In the rows, 128 means zero.
Each path below is one point turned by a fixed rotation once a step. After each direction that follows a path, write how fast that rotation turns it, in degrees a step (0 if it stays still).
Each turn is a multiple of 5 degrees from 10 to 175, or 0.
Each row of a path follows its step; steps can be skipped.

step 0: [127 117 145 133 131 126 125 134 134 124 145 140 127 116 132 128 122 140
 119 125 126 123 116 124 123 115 139 140 114 130 128 120 129 118 130 131
 125 143 122 130 133 124 146 135 134]
step 1: [132 142 131 125 123 126 121 135 127 124 126 130 116 136 136 132 125 148
 123 114 123 121 128 116 123 134 137 138 142 112 121 133 123 129 111 132
 127 138 131 139 115 136 135 126 115]
step 3: [139 124 128 130 147 125 118 120 134 128 133 140 141 123 133 133 137 120
 127 126 111 121 127 124 112 132 128 145 126 137 125 129 125 130 131 121
 135 110 129 127 138 117 134 135 115]
step 6: [132 125 142 126 124 122 127 124 145 124 136 122 116 135 138 145 129 139
 124 115 124 121 136 129 130 134 139 127 128 139 124 120 127 135 136 127
 123 131 118 132 133 138 141 135 107]
step 7: [143 140 121 124 132 132 131 129 122 134 131 140 125 127 134 139 114 122
 124 127 131 132 130 120 114 119 138 124 155 131 133 115 120 133 140 132
 132 134 134 129 119 132 132 118 119]
step 8: [123 123 134 124 135 128 134 139 131 114 128 145 138 124 128 130 122 116
 120 129 123 139 124 128 126 129 149 139 129 137 119 140 116 119 128 125
 148 125 139 129 133 123 140 131 136]
step 10: [120 130 125 121 129 144 137 131 133 126 126 134 109 135 131 127 136 141
 143 136 117 125 128 123 123 127 129 136 142 124 130 132 127 114 147 117
 112 125 124 134 122 125 126 115 124]
step 12: [138 139 135 120 130 128 128 129 137 132 142 125 137 109 143 126 111 138
 115 110 126 126 122 131 123 138 130 128 146 136 126 121 122 133 133 119
 130 130 117 123 136 124 121 130 129]
step 13: [116 134 139 128 138 141 125 147 128 124 128 127 116 129 132 132 121 131
 126 122 125 136 115 127 118 119 139 129 135 125 120 118 132 137 127 116
 140 119 142 127 123 136 137 114 142]
Speeds:
[126 126 129 123 126 129 129 126 126 129 129 128 126 123 129 124 134 132
 129 133 126 132 130 127 129 127 129 127 126 125 129 126 131 127 128 129
 128 128 127 126 126 124 133 129 126] -> 70
[132 126 128 129 124 128 130 131 131 129 129 133 127 133 130 128 132 130
 129 132 127 126 125 128 132 125 125 132 128 130 126 128 130 129 128 129
 125 128 125 124 128 127 124 128 131] -> 65
[131 129 128 128 129 131 125 126 127 123 133 128 124 127 127 128 125 128
 125 129 128 124 132 130 135 127 129 131 130 128 131 129 134 127 128 127
 129 132 130 126 127 129 126 128 125] -> 70
[133 131 125 128 125 127 130 132 128 127 131 129 132 125 123 129 130 126
 124 129 128 129 125 130 125 131 126 128 128 132 132 129 130 131 133 129
 129 127 129 128 127 125 130 130 127] -> 85

step 1: [134 122 123 140 120 134 133 136 109 130 114 129 131 121 142 120 116 128
 127 129 112 144 120 136 126 138 119 124 123 130 123 137 109 128 123 138
 132 129 126 130 138 121 131 121 111]
step 2: [140 138 144 142 124 113 137 138 125 126 131 137 138 143 124 146 130 129
 137 121 122 144 126 120 129 132 137 130 119 124 124 141 125 122 143 128
 125 123 116 128 121 123 119 128 134]
step 5: [125 133 119 132 110 130 140 124 132 131 133 141 149 137 126 127 131 119
 130 136 119 140 126 118 130 129 126 111 114 125 133 132 113 121 122 120
 130 119 119 130 121 125 127 131 146]
step 6: [147 125 127 133 128 130 119 140 125 129 131 125 149 123 114 125 117 135
 138 115 124 123 122 129 132 121 124 117 122 136 136 127 136 129 140 111
 132 130 128 123 139 143 141 115 132]
step 8: [134 128 103 142 120 125 128 128 134 122 133 143 142 117 139 127 123 132
 138 127 113 134 140 131 128 136 139 121 126 131 126 136 121 136 119 123
 127 134 116 139 124 118 118 120 120]
step 9: [156 132 129 143 128 130 144 143 115 126 134 131 136 128 124 123 136 129
 124 121 118 136 119 128 112 129 125 132 126 132 119 126 133 119 132 122
 136 128 119 123 141 140 124 139 125]
step 11: [137 124 139 141 117 113 123 123 134 122 123 136 130 123 133 127 127 135
 129 121 119 142 135 109 128 142 139 134 139 141 134 142 117 129 122 119
 129 114 131 140 120 134 131 123 123]
step 12: [134 126 130 132 109 124 140 132 129 131 131 127 129 147 132 121 125 133
 124 131 105 148 120 126 132 120 114 124 127 128 120 126 133 133 118 116
 128 133 121 128 150 126 132 126 137]
step 14: [137 140 132 142 120 133 122 126 138 116 126 115 137 123 128 127 131 127
 128 129 110 124 136 119 137 131 116 116 132 129 139 141 119 129 142 125
 135 123 121 134 113 135 137 123 146]
Speeds:
[127 127 128 130 129 126 130 125 127 132 124 126 128 122 130 129 131 124
 127 127 128 129 131 127 132 131 128 126 126 131 127 130 124 129 130 134
 127 131 132 130 129 127 127 128 131] -> 115
[127 127 120 130 129 129 124 130 125 126 130 130 129 125 131 129 130 121
 126 128 127 123 128 128 126 128 130 130 125 128 127 128 130 127 129 126
 125 131 126 129 129 133 129 128 127] -> 40
[127 133 125 131 131 132 131 123 127 124 128 128 129 128 124 126 128 126
 133 126 129 125 130 131 129 125 125 122 131 129 128 131 128 130 127 127
 129 130 130 125 128 128 128 127 126] -> 45
[132 128 125 128 128 127 125 127 128 127 130 127 129 132 132 130 126 130
 129 129 131 130 128 132 129 130 130 123 129 132 129 124 124 130 126 130
 125 126 132 127 126 134 125 129 129] -> 140
[133 126 130 128 127 127 129 130 130 130 128 129 125 129 128 125 132 127
 127 126 126 125 133 126 123 125 127 122 129 131 129 124 129 130 128 129
 129 129 127 130 129 129 130 125 128] -> 125

step 1: [134 109 127 127 127 124 116 128 122 116 141 116 125 117 141 129 127 136
 137 137 131 122 131 123 124 120 118 134 126 127 113 119 127 130 136 122
 128 113 129 123 135 142 126 127 129]
step 2: [134 121 134 119 119 143 128 119 119 107 140 120 141 137 136 126 125 142
 125 120 126 126 127 122 117 121 133 125 127 131 120 132 131 130 128 123
 137 127 134 140 117 125 134 137 128]
step 3: [133 117 150 137 122 132 127 131 109 127 126 128 130 135 134 124 127 119
 117 126 114 124 133 116 125 137 134 127 127 123 123 117 124 138 120 119
 137 134 123 133 129 141 127 129 138]
step 4: [138 114 124 126 125 120 122 131 124 115 131 133 114 133 133 128 134 136
 132 128 115 132 134 128 122 135 125 139 123 125 117 132 129 140 129 116
 125 134 130 146 140 126 117 114 124]
step 7: [136 119 119 138 131 127 114 142 133 134 126 146 124 133 123 121 137 141
 138 119 120 130 134 128 137 126 131 122 130 130 122 125 120 128 137 117
 113 132 133 134 128 133 136 129 113]
step 8: [127 127 129 128 119 140 128 140 135 122 132 130 130 129 130 141 124 132
 137 125 138 130 123 138 135 135 126 128 131 139 127 118 113 133 148 115
 133 132 143 114 135 134 128 138 120]
step 9: [131 145 134 125 129 139 122 139 129 128 148 123 126 128 126 135 132 119
 132 126 120 138 132 123 135 132 131 124 139 124 116 141 121 118 130 119
 130 137 137 127 118 131 137 144 129]
step 13: [142 110 150 131 132 119 126 121 123 137 127 132 130 133 137 120 138 126
 139 128 128 123 131 129 135 127 132 132 129 124 131 139 124 129 113 118
 132 128 123 116 129 134 112 134 132]
step 14: [133 117 120 122 125 135 119 122 121 130 126 127 131 127 129 122 134 143
 139 136 117 134 138 143 128 135 117 125 108 141 128 142 130 137 124 113
 132 126 125 125 131 121 124 129 127]
Speeds:
[133 128 132 123 127 125 128 125 129 124 128 123 132 130 129 129 127 128
 126 133 129 125 134 126 131 126 127 125 124 125 125 127 129 127 127 129
 128 129 126 127 129 128 127 130 127] -> 35
[126 126 130 129 127 129 129 127 126 128 129 130 128 132 131 125 129 127
 127 133 128 126 128 132 128 132 132 126 126 128 128 132 129 133 131 130
 127 130 126 129 124 129 126 121 125] -> 35
[130 132 126 127 130 126 123 126 125 124 132 129 127 127 127 130 126 124
 130 132 124 132 130 128 128 127 126 130 126 129 129 133 124 127 128 127
 128 124 129 130 129 128 128 124 129] -> 145
[131 127 131 131 134 131 127 129 128 128 127 128 128 125 127 132 130 126
 126 125 129 129 131 123 127 131 126 130 130 124 129 130 124 131 127 131
 124 129 122 129 124 130 127 129 128] -> 115
[125 126 131 129 130 132 126 126 127 129 129 122 128 128 129 124 129 131
 130 129 128 128 125 128 128 129 129 127 130 125 129 131 123 121 125 129
 130 127 128 128 127 124 127 128 127] -> 95

step 1: [126 115 138 128 117 122 124 120 123 125 132 139 137 121 129 120 127 108
 133 135 126 115 133 110 128 141 126 133 135 117 126 118 115 113 134 132
 127 133 130 136 130 122 128 129 131]
step 2: [123 126 140 139 140 135 122 120 134 123 130 113 127 129 118 137 131 139
 144 139 126 133 131 126 128 136 131 122 124 120 123 135 134 128 138 136
 109 119 130 130 111 135 137 125 128]
step 7: [128 125 137 143 124 147 132 125 128 130 125 124 124 141 127 133 130 126
 139 116 128 125 133 116 121 130 126 128 116 138 130 121 142 121 129 130
 120 107 141 129 127 128 138 124 126]
step 8: [124 127 130 145 130 125 126 124 133 135 129 141 143 122 133 132 139 109
 126 132 124 129 140 124 107 123 128 131 127 121 116 129 122 127 134 133
 136 146 128 128 129 130 141 134 130]
step 9: [128 134 144 134 128 141 129 129 132 142 117 113 128 130 128 124 132 131
 119 128 127 132 125 133 128 130 125 130 116 124 114 133 133 112 127 147
 120 112 123 131 120 128 120 131 139]
step 10: [125 122 134 127 128 124 141 131 115 137 141 127 136 138 127 127 135 111
 133 140 123 127 129 110 126 126 126 137 114 120 126 127 110 127 121 128
 130 132 132 131 133 135 127 139 115]
step 11: [130 128 140 134 133 129 135 119 122 135 132 127 118 118 133 135 123 137
 144 121 130 136 127 128 113 141 122 127 127 122 118 139 140 124 117 136
 129 115 140 123 113 123 132 132 127]
step 12: [129 129 140 141 111 135 125 133 126 129 134 137 139 135 129 130 130 114
 135 139 140 113 135 110 126 127 117 137 130 139 115 120 126 121 132 129
 133 127 128 134 132 126 135 120 126]
step 14: [131 131 149 130 128 135 124 137 115 139 118 121 128 139 119 135 128 127
 126 137 120 123 126 112 125 131 135 122 121 137 122 115 119 116 135 130
 125 118 129 132 125 135 124 135 115]
Speeds:
[130 129 126 129 129 128 127 128 128 124 125 130 132 125 135 124 126 124
 128 128 132 127 127 130 129 128 123 127 127 127 123 128 127 126 132 129
 126 129 125 130 126 128 127 125 131] -> 95
[127 125 130 128 132 129 132 123 130 126 131 130 126 129 131 128 130 123
 128 125 128 127 122 125 129 124 132 129 127 126 132 127 125 131 130 129
 126 126 129 127 127 130 129 124 128] -> 125
[127 130 132 133 133 126 130 128 130 126 126 125 126 128 127 127 130 128
 129 126 129 128 128 134 131 131 128 132 130 133 128 128 132 127 127 129
 125 125 127 124 126 127 125 129 125] -> 160
[127 130 125 126 129 131 127 124 128 130 125 122 126 125 127 134 126 126
 127 128 128 126 130 127 128 125 128 124 127 126 126 130 132 126 126 127
 126 127 130 127 127 125 124 122 126] -> 160

step 0: [125 130 123 131 118 115 133 113 124 142 120 104 131 138 133 130 130 131
 137 134 145 124 134 125 123 137 130 134 129 128 116 136 133 131 143 136
 134 135 126 136 131 129 133 113 130]
step 2: [132 119 126 131 125 128 135 143 126 128 144 119 145 140 129 137 127 128
 134 127 144 126 132 126 130 125 133 139 134 143 129 144 132 131 126 129
 113 141 135 115 129 124 119 126 138]
step 5: [127 141 103 120 131 115 130 139 126 130 134 120 132 126 131 120 121 133
 128 120 118 137 118 124 125 137 124 121 130 124 116 137 131 132 136 139
 139 131 109 129 130 115 130 129 131]
step 7: [128 139 120 132 109 133 133 143 131 125 140 125 122 136 113 133 116 134
 133 120 138 112 119 131 128 140 128 135 116 129 131 133 120 124 124 128
 121 130 117 132 133 120 143 120 126]
step 8: [128 121 125 128 121 119 118 128 135 112 136 137 131 135 121 142 128 130
 110 135 125 133 146 123 112 121 125 136 113 137 119 120 123 124 125 143
 134 137 126 129 126 137 124 137 126]
step 9: [124 139 143 113 112 125 117 125 127 128 137 126 130 134 143 123 113 143
 120 124 128 117 126 123 129 135 133 139 130 122 128 131 128 129 120 110
 128 142 125 119 124 129 122 120 122]
step 10: [124 122 134 116 134 121 130 123 134 121 125 123 121 127 128 144 108 123
 126 119 124 133 116 128 133 138 118 120 130 137 122 126 134 113 134 144
 139 137 121 131 119 142 125 134 138]
step 12: [128 120 124 119 131 118 133 136 124 134 125 114 128 134 122 129 121 135
 133 129 127 120 120 141 127 128 144 127 112 137 129 134 121 134 145 123
 138 136 132 148 130 142 141 133 137]
step 13: [124 121 128 138 113 122 112 119 131 125 121 124 135 129 135 126 133 122
 130 148 122 127 133 128 134 143 123 124 104 137 133 141 131 126 130 139
 122 125 129 120 126 129 134 121 115]
Speeds:
[131 129 131 126 125 129 134 123 128 130 128 130 129 125 127 126 130 127
 127 127 129 129 129 124 132 129 129 133 125 130 128 130 126 132 128 127
 129 130 129 124 125 123 131 129 131] -> 155
[127 131 129 125 133 124 130 130 128 125 128 130 128 126 124 129 130 126
 127 128 127 132 127 128 128 128 130 129 128 128 127 130 129 128 126 131
 133 128 125 131 126 133 136 125 129] -> 155
[125 127 126 131 126 131 127 129 123 125 125 128 135 126 127 126 131 130
 129 123 131 128 128 122 130 127 130 123 129 128 128 128 129 130 130 130
 126 128 129 129 126 130 128 125 130] -> 25
[128 125 128 131 125 126 128 127 130 129 125 132 129 125 127 126 131 127
 123 129 132 132 130 129 125 129 122 129 128 126 125 132 130 126 132 129
 131 128 127 130 127 127 125 128 125] -> 140
